In the data rows, zero lies at 4.5, halfway between 4 and 5.
Some points, one per row:
(2 3 6 6 4 3 7 4 4 5 3 4 5 5 4 5 5 5 5 5 2 5 4 4)
(5 6 3 5 3 6 2 4 7 3 4 9 9 5 5 6 6 5 5 3 6 0 4 9)
(3 4 6 8 6 5 7 4 1 6 7 6 7 3 6 4 4 7 4 4 5 3 6 3)
(4 5 3 6 3 5 4 4 5 4 4 7 7 5 4 6 5 6 3 4 5 3 4 6)
(3 2 4 7 6 4 9 3 2 5 3 6 8 6 4 6 5 7 3 3 1 4 3 5)
(7 3 3 5 6 6 5 5 2 6 4 5 5 7 3 5 6 4 5 4 2 5 5 3)
(2 5 3 2 2 3 5 3 7 4 1 3 2 5 3 6 4 6 4 5 3 4 1 7)
(8 9 1 6 0 8 0 6 7 3 7 9 8 2 5 4 5 4 3 4 9 0 6 7)
(6 7 3 5 3 5 2 5 5 5 7 5 5 3 5 3 3 4 2 4 8 4 5 5)
(1 5 8 9 8 6 9 3 0 7 9 5 8 0 7 3 2 8 4 4 4 3 5 0)
(1 3 6 8 5 4 7 3 2 5 4 6 8 4 5 6 5 7 4 4 4 3 4 5)
(3 4 6 4 4 2 5 4 4 5 6 2 2 4 5 4 3 4 4 6 5 6 5 5)
(5 5 2 4 2 5 3 4 7 4 5 6 6 4 4 4 5 6 4 5 5 2 5 6)
(6 3 7 1 5 4 7 4 3 4 0 1 0 6 3 6 5 2 8 4 1 8 3 3)
(6 4 3 6 5 5 5 5 3 5 4 5 6 7 4 5 6 5 5 4 3 3 5 4)
(5 4 3 6 5 5 5 4 3 4 5 6 6 6 4 5 5 6 4 4 4 4 5 4)
(4 5 4 6 5 5 4 5 3 7 7 5 5 6 5 3 4 3 2 5 5 5 5 3)
(0 3 7 4 5 1 7 3 4 5 8 3 3 4 7 3 2 5 2 5 5 5 4 4)
(7 5 3 3 5 6 3 5 5 4 4 6 4 6 3 5 6 5 5 4 5 5 5 4)
(8 5 2 3 4 6 1 6 5 3 3 6 4 6 3 4 6 4 5 5 5 5 5 5)
(9 9 5 2 3 6 0 8 8 2 2 4 0 3 5 4 6 2 8 6 8 5 6 5)
Then 13 other points, each followed by its number:
(0 0 7 9 6 0 9 0 1 7 9 4 7 3 5 5 1 8 0 5 3 6 4 2) 0
(6 5 5 5 5 5 4 5 4 5 5 5 5 6 4 4 5 4 4 4 5 5 5 4) 1
(5 5 8 3 5 5 6 5 5 4 3 1 1 3 5 4 4 3 7 6 5 7 5 4) 2
(7 4 5 4 6 5 4 5 4 5 4 3 3 6 4 4 5 1 4 4 4 8 5 4) 3
(9 4 4 1 5 5 4 6 5 3 0 3 2 7 2 4 7 2 7 4 4 8 4 5) 4
(5 2 3 4 5 3 7 2 0 5 2 7 8 7 3 6 6 7 3 3 2 4 3 4) 5
(0 0 9 5 6 1 9 2 1 5 3 1 2 4 5 6 3 6 5 5 0 7 3 2) 6
(4 4 6 4 4 5 7 4 5 4 1 2 3 4 4 5 5 4 7 4 1 5 4 4) 7
(5 4 3 7 6 5 3 5 3 6 9 7 7 6 4 3 4 4 0 4 5 4 7 4) 8
(4 5 3 6 3 4 1 4 6 5 8 7 6 3 6 4 2 4 1 5 8 2 5 6) 9
(2 2 5 6 5 4 9 2 2 4 2 6 7 5 5 7 5 7 5 4 1 3 3 4) 10
(7 7 3 5 4 6 2 6 6 4 5 7 5 4 5 4 5 6 5 5 8 3 6 5) 11
(1 2 3 6 5 3 9 2 3 5 5 6 8 4 3 5 4 9 3 4 2 4 4 4) 12
Which three of these numbered points are nearest to each point below by angle, seen from the average point of the first points? Their numbers follow each, nearest first.
(3 3 4 3 4 4 7 3 5 3 1 2 3 5 3 5 4 5 6 5 3 4 2 5) > 7 6 2
(6 4 4 4 5 5 3 5 4 5 6 4 5 6 4 4 5 3 4 4 5 5 5 4) > 1 3 4
(5 5 7 3 5 4 5 5 5 4 3 3 2 3 5 4 5 4 7 5 5 6 5 3) > 2 7 4
(6 4 5 6 5 4 2 6 4 6 8 6 5 6 5 5 5 2 2 5 7 6 5 3) > 1 8 3
(3 4 5 6 5 5 6 5 3 5 7 5 6 3 6 4 4 6 4 5 5 4 6 3) > 0 8 12
(2 4 6 7 5 3 8 3 5 5 3 5 5 5 4 6 5 6 6 5 2 3 4 5) > 10 6 12
(1 2 3 4 5 3 8 1 4 4 4 5 7 4 3 6 4 8 3 4 2 3 3 6) > 12 10 5
Now 13 new points, numbered from 0 again:
(6 3 5 4 6 5 7 4 3 4 2 4 4 7 3 5 5 5 6 4 2 6 4 3) 0
(6 7 4 3 4 6 2 7 6 3 4 5 3 4 5 4 6 5 7 5 7 4 5 4) 1
(6 7 2 2 2 5 0 5 9 3 4 4 3 4 4 4 4 4 4 6 7 4 4 7) 2
(4 5 2 8 5 6 1 5 4 6 9 8 8 6 4 4 4 5 0 3 7 3 7 3) 3
(4 4 5 5 4 4 5 4 5 4 2 4 5 4 5 5 5 4 5 5 4 4 3 5) 4
(3 1 5 8 8 5 9 3 0 8 7 6 8 9 4 6 5 7 3 3 0 5 4 2) 5
(7 7 3 7 4 7 2 7 4 4 7 7 6 3 6 3 5 5 5 5 7 2 7 4) 6
(2 3 6 5 5 3 7 3 4 4 4 3 3 4 4 4 4 5 5 5 2 5 5 4) 7
(9 7 3 3 3 7 0 7 6 5 5 4 3 6 4 3 7 1 5 4 6 4 6 4) 8
(2 3 7 2 6 3 6 3 5 5 7 2 2 4 6 4 1 3 2 5 6 6 4 5) 9
(1 5 7 1 6 4 7 5 2 6 9 0 2 1 8 0 0 5 4 4 9 5 2 1) 10
(1 1 8 5 6 2 9 2 2 5 3 2 3 5 5 6 4 6 5 5 0 6 3 3) 11
(5 5 5 7 6 5 5 6 3 5 5 6 6 3 5 4 5 6 5 5 4 4 6 3) 12
Which three of these numbered points are nearest to each point below by angle, seen from the average point of the first points? Their numbers follow each, nearest first.
(3 4 7 6 7 4 6 5 3 5 4 3 5 2 6 3 4 5 7 5 4 4 5 3) > 7 12 11
(3 4 5 3 4 4 4 4 5 3 2 7 6 4 6 7 6 4 5 5 6 2 3 5) > 4 1 2
(6 6 5 6 5 5 5 6 4 5 6 4 4 3 6 4 3 5 6 5 6 5 6 4) > 12 6 10
(6 3 4 4 6 5 6 4 2 5 1 4 5 7 2 5 6 5 5 3 2 6 3 2) > 0 11 5
(4 5 5 5 5 5 5 5 4 5 6 5 5 3 6 3 4 5 5 5 6 4 5 4) > 10 12 6
(3 2 5 6 7 4 8 3 1 5 5 5 6 6 4 6 5 5 4 4 2 5 4 3) > 5 11 0
(4 6 3 4 3 4 3 5 7 5 5 5 5 5 4 5 5 5 4 5 5 3 5 6) > 2 8 1
